Each named turn below is shown by a few rows before and after it. Which turns, in which order, take the first row of each later pair to the second? The first pair is answered.
z_672 (before -> after):
[ 32.0  -2.3 -10.6 -14.2  22.4  19.5   1.6 -19.9  -1.8  29.8   0.0  -2.0
  14.2   3.8  -7.7  11.4  23.0  22.9  -3.5   6.7  -7.3 -33.4  21.0  10.3
 -16.4  11.9 -39.4  -6.7]  ->  [ 11.7  -7.6  14.1  12.1  -9.5  -1.7 -17.3  -9.7  -4.0  33.5 -17.2  21.9
  21.2  15.3  -7.6  26.8  -4.7  45.6  11.1  25.0  -5.1  12.0  11.6  15.4
 -21.9  -9.6  -6.7 -19.2]
[  3.0  11.5  15.2 -19.6  -4.5   3.1   7.6  -9.2   6.7  31.2   4.4  19.0
  -6.7  27.5  17.1  -3.3  -4.8 -20.1  12.1  10.0  -0.4 -30.7 -20.3  -6.2
 -25.1   6.3  -5.4  15.0]  ->  [ -4.9   9.0  20.6 -14.1 -11.4  -2.7   1.9  -7.2   6.3  31.3   2.2  26.7
  -4.1  30.2  16.0   4.0  -9.9 -15.1  17.6  14.5  -0.3 -20.0 -23.2  -4.2
 -28.4   3.2   2.5  11.9]
[  7.6   8.4 -18.9   1.2  24.9   5.3 -11.4  15.6  -9.6 -29.6  -5.1 -24.3
  -7.5 -19.9 -13.6  -7.1  26.1 -21.9 -20.3 -30.8   6.4 -16.9  -4.2 -17.7
  18.1  21.6  -2.9   1.4]  ->  [ 22.4  22.2   7.2  11.2  -1.1   3.5  24.7 -12.5   0.9   4.1   6.6 -23.0
   5.4  -2.9  -0.6  -9.5  -2.8  38.7 -13.0  -7.7  43.8  16.9  -4.3  -8.0
  33.4  12.4  -6.7 -10.6]
z_682 (before -> after):
[ -7.3   2.9   3.7   0.8   0.4  -9.7 -20.7   6.7  -8.7  14.5   5.3 -18.5
   4.4 -18.0  28.9  -6.6 -15.9   0.6 -12.3   4.4   1.0  -4.0  13.5  35.0
   9.1   6.1  -8.7 -35.1]  ->  [ -8.5  -3.6   7.6   3.6   0.2 -12.4 -17.5   8.9  -0.4  12.5   4.4 -10.2
  -6.2 -25.0  40.6   2.0 -16.2  -8.5 -12.5  -3.2  -4.2 -11.0  -0.6  23.4
  10.2   0.6   4.9 -30.5]
[ 26.7   3.8 -11.0 -23.0  -9.5   9.4   5.9  -7.9 -20.4   1.1  12.1  -7.5
 -20.5   8.1 -11.8 -10.7   9.9 -37.9  -2.9  13.8  -2.6 -10.7   8.0  -3.0
 -19.7  29.5   1.6  14.0]  ->  [ 20.4  13.9 -23.2  -6.8  -7.0   0.8  -4.0   3.7 -32.6  -6.3   2.3 -26.9
 -11.5   7.7 -21.2 -18.7   4.5 -24.5  -3.9   7.8   4.2   5.9  16.7   6.4
  -6.1  29.9 -17.3   2.9]
[-28.7  16.1  14.3  -1.5   4.5  -8.0 -45.8  39.5 -21.4 -50.4 -31.9 -11.4
  -7.0  11.4 -48.7 -10.9   7.3 -10.9  -7.4   6.0  -0.6  21.9  17.7   3.6
 -10.8  -4.6  17.4 -13.7]  ->  [-28.1   2.6  21.2   0.2   4.2 -14.4 -45.6  36.0  -8.8 -52.0 -31.1  -1.9
 -21.3   1.7 -30.7   6.0   1.7 -32.2  -7.3  -5.8 -12.3  11.5  -6.1 -13.1
 -10.1 -13.5  42.4  -9.8]
z_270 (before -> after):
[  8.4   2.1 -13.8 -24.1  14.3  17.4   6.4  -1.5  -2.9  -6.0   9.3  -1.8
  -1.7  -6.0  -8.5 -11.1  16.4 -14.5  -7.8   4.3   1.3 -23.3  13.3  -0.1
  -7.7  10.8 -17.3   7.3]  ->  [ -4.1  -9.2   2.6  -0.2   3.0  -4.9   1.3   3.9   9.6  -9.0  -2.7   5.6
 -16.7 -16.9  10.4  12.5  -4.2 -20.7  -2.8 -14.7  -5.4 -10.9 -22.8 -23.6
   4.0 -17.0  24.4  -1.4]
[ 14.4 -15.8  49.8   1.1 -42.2   6.8  14.4  -6.8   7.5  12.3  -7.3   1.9
 -15.0  20.2   5.9   1.2 -34.7  22.5  25.5  30.4  29.1  35.6 -10.5  31.9
   1.4 -15.6   9.2   1.6]  ->  [ 13.5 -10.3  42.9  -9.0 -36.8  11.6  14.8  -4.5  -0.9  13.4  -4.7   0.7
  -7.3  24.9  -4.7  -8.0 -28.4  25.4  24.6  38.4  31.6  34.5   7.4  44.4
  -4.9  -2.8  -8.4   2.8]
[  3.8  -2.0   6.1  10.8   3.2 -26.0  -6.6  18.6  14.7   4.8  -5.9  -9.2
  -4.4 -50.3   8.6  13.9  -8.6  -1.1   1.0 -25.2   3.3   3.3 -15.7 -17.3
   7.0   0.3   0.2  -2.9]  ->  [  1.9   3.1 -10.5   0.8   9.3 -16.2 -16.7  27.3  -2.5   2.9  -5.6 -12.6
  12.2 -39.6 -10.5  -5.1  -0.4   7.5   0.8  -8.9   3.4  10.2  16.3   6.0
  -3.8  17.6 -30.6  -1.2]
z_743 (before -> after):
[  5.3 -16.5 -34.6  17.4  -3.7  -8.0 -26.8   5.2  -2.0   9.4   0.8   7.2
 -12.0  -6.0  23.7  -7.1  -8.3  -9.5   4.1  -3.9 -13.1  -0.6 -13.1 -11.5
   2.2   8.8  -8.8  -3.4]  ->  [ -7.3   2.3 -24.0  21.2  -5.8 -12.0 -26.9   8.4 -12.8  -2.4  -8.4  -8.7
  -9.0  -4.5  -1.5 -15.2 -16.7  17.6  -0.9   2.0  12.3  24.5  -3.2  -9.4
  15.1   3.0  -6.6 -12.0]
[  4.3 -22.9   0.8   5.4  -0.3 -11.6  -5.5   6.1  20.9   2.1   4.5  16.5
 -12.8 -10.6  19.3   6.3   3.3 -31.0  -1.1 -19.1  -8.1 -17.5 -28.2 -23.7
   7.4  -8.1  14.5  12.5]  ->  [ -5.3  -0.9  -0.6  20.8   7.6 -19.3  -7.2  12.0   9.6 -13.4  -6.9 -17.5
 -11.3 -15.7  -3.0  -6.4  -5.4  -3.9  -4.0 -29.0  15.4   2.4 -15.5 -22.4
  36.2 -15.0  -1.0  -0.1]
[  6.0  17.5   8.4  20.7  -9.2 -10.3  30.3   7.8  -0.9  -7.4  14.5   5.8
  -1.7  11.0   2.4   8.1 -32.5  53.7   0.7  12.8  25.8  17.1   3.2   3.8
  14.3 -16.3 -14.8 -13.0]  ->  [ 14.9  -5.3  15.9   3.4 -17.7  -1.2  30.2   1.6  11.6   7.7  24.6  42.0
  -3.8  19.5  24.8  21.2 -27.3  29.1   8.3  27.6   3.5   0.2  -5.0   4.8
 -17.3  -8.7   4.5   0.8]
[ 30.1  34.7  64.8 -34.7  20.5  33.9  27.4 -10.0  21.6 -20.1  10.2 -12.9
 -13.8  22.1 -18.8 -39.6  24.9   1.9 -11.7 -15.8  14.5 -30.7  27.1 -31.4
 -15.5  14.2  14.1  29.3]  ->  [ 38.4  24.0  48.8 -33.2  29.3  31.3  24.3  -9.9  24.3 -14.4  15.8 -13.5
 -15.2  16.4   1.4 -36.1  29.7 -18.0 -10.4 -30.2  -1.5 -49.1  19.2 -35.4
 -14.9  16.5   1.9  30.6]
Pairs:
Between the rows of a pair lie two turns.
[ 12.6 -26.2  -6.2  -1.3 -14.1 -20.7   7.4 -18.2  10.3   3.9  17.6 -11.5
 -13.9   1.4   4.4  10.8  10.5  -6.0   5.4  13.3  14.5 -11.5  -8.5  -8.5
  -3.9 -26.6   3.9   2.2]  ->  [  5.9 -16.9   1.2   5.2 -15.3 -21.4   6.3 -16.6   8.1  -1.8   8.6 -19.4
 -13.1   2.3  -7.7   9.5   7.3   9.2   2.6  16.8  26.3   1.5  -1.5  -6.1
  -0.7 -31.1   6.7  -1.9] -> z_743, z_743
[-11.6  14.9  19.4  -4.0 -36.8  20.0  27.6  19.0   2.8   9.3  35.3  -7.9
   4.7  18.4 -10.4   0.2 -13.5  15.1  19.3  52.9   6.0  22.0   9.4   2.7
 -31.0 -13.5   3.6  10.2]  ->  [-15.6  22.6  14.4  10.5 -31.2  12.4  26.1  20.1  -4.9   2.3  27.6 -23.6
   4.6  13.7 -16.4  -5.6 -20.6  26.1  18.6  39.9  13.9  31.3  13.0   4.3
 -12.4 -17.4  -8.2   3.9] -> z_270, z_682
[ -1.5   6.6 -17.2 -10.2  -3.8   4.5 -10.6   6.3 -23.6   1.5   4.6   4.5
  14.7  13.4 -19.6 -17.1  11.9   9.7  12.3  24.5   8.7   8.8  18.2  19.5
 -11.8   5.7 -13.9  -5.1]  ->  [-16.4   1.2  -7.3   3.5 -11.7  -6.7 -20.2  14.3 -19.5  -4.2  -6.1  15.6
   7.1  10.0 -16.9  -2.9   1.0   4.9  16.3  24.0   1.8  19.7   0.8   6.7
 -12.3  -8.1  16.2  -7.2] -> z_682, z_743
[ 15.1  13.6  15.2  35.1   3.3   1.4  13.9  -5.9  11.4  25.4  -5.2  -7.7
 -16.7 -14.3  38.5  23.0 -37.7  30.4  -4.2 -11.9  23.5  29.7 -22.9 -21.8
  25.7 -27.9 -13.2 -14.2]  ->  [  8.1  11.1  23.4   5.2 -13.4  23.1  -6.1   2.9  -6.8  31.9  -1.2  35.8
   9.5  18.7  11.0  12.8 -22.3  34.1   6.8  44.0  15.0  41.7  15.7  15.6
 -31.6  -1.6 -13.0  -0.7] -> z_270, z_743
[  8.8  -2.8  19.6 -37.9  -7.5  32.1  22.0 -14.0   4.1  14.8  17.3  21.5
   5.6  19.5  -6.6  -7.0  25.6   0.6   0.8  37.1  13.1 -15.9  24.7  11.4
 -37.7  25.1  14.4  19.9]  ->  [  2.2 -21.5   6.3 -24.9   9.5  16.6   8.2  -1.2  16.7  -6.5   7.0  10.4
 -22.8 -10.2  10.9  11.0  29.2 -46.5  -6.7  -6.8 -10.1 -42.6 -14.9 -26.8
 -21.1   5.7  40.7  21.4] -> z_270, z_672
[-10.0  -8.0  17.6 -26.5  -1.9  29.1 -13.0  -3.3 -11.1 -24.7  -1.0  20.4
 -14.4   5.5 -30.6   8.7  21.2 -22.2 -12.0  20.9  -3.8 -11.7  10.9  -7.6
 -31.3   8.5  23.5  13.6]  ->  [ 22.5  -9.0  -7.4 -31.4  15.2  31.9  15.8 -25.8   2.9  -1.7  21.8  -0.2
 -11.8  -2.7   4.0  -1.8  20.8 -23.1 -17.6   0.2  -6.0 -39.5   5.7  -9.0
  -9.7  17.2 -18.1  14.4] -> z_672, z_743
[ 12.3 -17.3  14.8   6.0  22.8  -5.6 -31.3   6.9  15.5  31.8 -14.5 -26.3
  -5.9  -3.0   9.2  14.2  35.9 -54.2  -6.9 -39.8 -12.8   4.1   8.5  -9.5
  -1.6  10.6  18.3 -13.8]  ->  [  9.4  10.5  23.9   8.8  21.0  -2.4  -9.2  -5.7  10.6  32.8 -15.8 -56.3
  -2.7  -1.7 -15.5   1.6  29.0  -8.5 -11.8 -34.4  26.6  22.2  22.3  -4.6
  26.1   6.9   4.7 -23.6] -> z_743, z_672
